Rotation paths and how fast each direction turns (degrees per step)
Each turn is a multiple of 5 degrees from 10 to 175, or 0.
Each row of a path follows its step; steps can be skipped.
Path 1:
step 0: +1.32 -0.29 +5.54 +1.14 +3.00 +5.47 +2.62 -1.07 -2.72 -0.41 +3.64 -0.49 -1.51 +0.35 -0.07 -1.74 -1.42 +1.40 +0.57 +1.69 -0.08 +1.04 -0.86 +0.73 +0.21 +0.03 -0.18 -0.52 -1.10 -4.32
step 1: +1.63 -1.49 +0.56 +0.69 +2.30 +3.05 -0.66 +2.33 -1.59 +0.28 +1.59 -0.42 +1.28 -1.91 -1.42 -3.55 -1.54 +3.57 -1.95 +5.35 -1.89 -0.27 +0.80 -0.02 -2.37 -1.40 +1.58 +1.78 -1.25 -4.41
step 2: +3.32 -0.16 +1.09 +1.90 +1.34 +1.90 -1.82 +3.33 -1.17 -0.39 -2.22 +0.46 -0.75 -1.84 -2.23 +0.69 +0.32 +2.97 +0.27 +2.32 -3.80 -4.28 +3.31 +0.78 -3.66 +0.78 +2.27 +0.27 +2.68 -1.04
step 3: +2.08 +2.42 +2.43 +3.75 +3.59 +4.56 +0.52 +1.64 +1.28 -1.94 -1.34 -0.56 -1.99 -1.82 -2.63 +2.18 -1.31 +0.78 +3.19 -2.10 -3.11 +0.07 -0.10 +1.27 -3.49 +0.31 +0.42 -1.23 +1.08 +1.42
step 4: +2.45 +3.52 +1.46 +3.24 +2.16 +2.37 +0.06 -0.25 -0.21 -2.47 +1.12 -1.05 -1.33 -0.91 +2.27 -2.77 -1.24 +1.91 +2.20 +1.67 -3.00 +3.88 -3.68 +1.94 -3.66 -0.48 -1.57 +0.24 -1.39 +0.72
step 5: +1.33 +0.14 +1.86 -1.38 +1.30 +2.75 -0.86 +2.26 -2.66 -2.47 +1.22 -0.15 +0.31 +0.59 +5.42 -1.58 +0.63 +2.17 +1.19 +4.39 -3.93 -1.16 -3.18 +0.78 -1.42 -0.03 -1.65 +1.36 +2.22 -1.53
step 6: -2.56 -2.34 -0.55 +1.05 +4.07 +4.96 -0.75 +4.75 -2.24 +0.62 +1.55 +2.56 +0.13 -0.07 +0.58 +0.89 +1.23 +1.87 +2.51 +1.48 -1.71 -2.50 -1.81 +0.17 -1.14 +0.92 -0.11 -0.41 +3.08 -2.60
step 7: +1.89 -0.23 +0.84 +6.00 +2.76 +4.07 -0.32 +0.34 -1.92 +2.92 +1.55 +3.65 -0.46 -0.33 -2.67 -0.92 +2.13 +2.48 +3.36 +1.10 +0.61 -0.26 +0.59 +2.56 -0.94 +1.11 -1.18 -0.96 +0.34 -1.31
step 8: +5.33 +1.59 +3.70 +1.71 +1.20 +5.71 -0.19 -1.12 -0.31 -0.81 +0.28 +1.17 +3.23 +0.22 -2.04 -1.53 +1.10 +1.23 +1.02 +2.06 -1.69 +0.16 +1.58 +1.97 -0.55 -1.65 -2.38 +2.19 -1.91 -0.39
step 9: +0.41 +1.40 -0.24 +0.04 +1.02 +4.30 -2.69 +3.29 +1.52 -4.11 -1.84 +1.07 +2.60 +0.23 -1.30 -2.05 +1.49 +1.57 -0.83 +1.76 -4.25 +0.62 +0.12 -0.17 -3.87 -1.53 -0.49 +4.06 -0.69 -0.78
step 10: -0.46 +1.74 -0.15 +2.69 +0.58 +1.57 -3.11 +3.53 +0.03 -3.39 -3.31 +1.16 -3.23 +0.77 +0.21 -0.10 +4.26 +2.45 +2.64 +0.14 -2.30 +0.43 -0.80 +1.45 -2.50 +0.35 +0.76 +1.67 +4.27 -0.08
+0.86 -1.15 +0.83 -0.24 -0.37 +0.07 -0.65 -0.04 +0.44 -0.46 +0.36 +0.43 +0.57 +0.72 +1.28 -0.45 +0.03 -0.47 -1.61 +0.32 -0.28 +1.37 -0.05 -0.99 -1.01 -1.38 -0.31 -0.58 -0.12 -0.65 -> 90
+1.72 +0.04 +1.77 -0.45 -1.06 -0.31 +0.09 -0.83 -0.59 -0.30 -0.52 -0.22 -0.41 +0.56 +0.82 +0.55 +0.78 -0.14 +0.35 +0.39 -0.16 -1.30 +0.80 +0.34 +0.89 +0.40 -0.46 -0.10 +1.22 +0.10 -> 130
-0.54 -0.09 -0.04 +0.33 -0.62 +0.51 +0.73 +0.84 +0.91 +0.37 +0.46 +0.86 -1.58 -0.09 -0.46 +0.89 +0.78 +0.80 -1.40 -1.20 -0.21 -0.01 +0.24 +0.57 -0.28 +0.05 -0.83 -1.26 +1.12 +0.22 -> 95
+0.05 -0.06 +0.88 -0.29 +0.31 -0.83 +0.97 -0.05 -0.75 -0.11 -0.05 -1.44 -1.28 -0.40 -0.16 -0.01 -1.59 +0.50 -1.11 -0.08 -0.11 -0.16 +0.45 -0.15 -0.50 +0.27 +1.81 -0.82 -0.37 -0.83 -> 20
+0.26 -0.80 -0.99 -0.19 +0.51 -0.63 -0.50 +0.04 -0.85 +0.19 -0.89 -0.90 -0.15 +0.57 -1.05 +0.37 +0.29 +0.07 -0.83 -0.08 +0.23 -1.10 -1.54 -0.46 -0.90 -0.56 -0.64 +0.93 +1.50 -0.77 -> 90
-0.70 -0.05 +0.49 -0.06 -1.20 +0.92 +0.75 +0.50 +0.88 -0.34 -0.10 -0.34 -1.02 -0.54 +0.61 -1.70 -0.31 -0.85 -0.75 +0.51 +0.63 -0.72 -0.48 +0.14 -0.13 +0.51 -0.53 +1.88 -0.12 -0.31 -> 85
+0.65 +0.39 +0.84 +0.19 -0.04 -0.03 -0.83 +0.14 +0.20 +1.48 -0.12 +1.20 +0.69 -0.74 -1.09 +0.58 -0.35 -0.14 -1.07 -0.21 -0.26 +0.32 +0.22 -0.02 +0.97 +0.94 +0.09 +1.02 -0.28 -1.92 -> 55
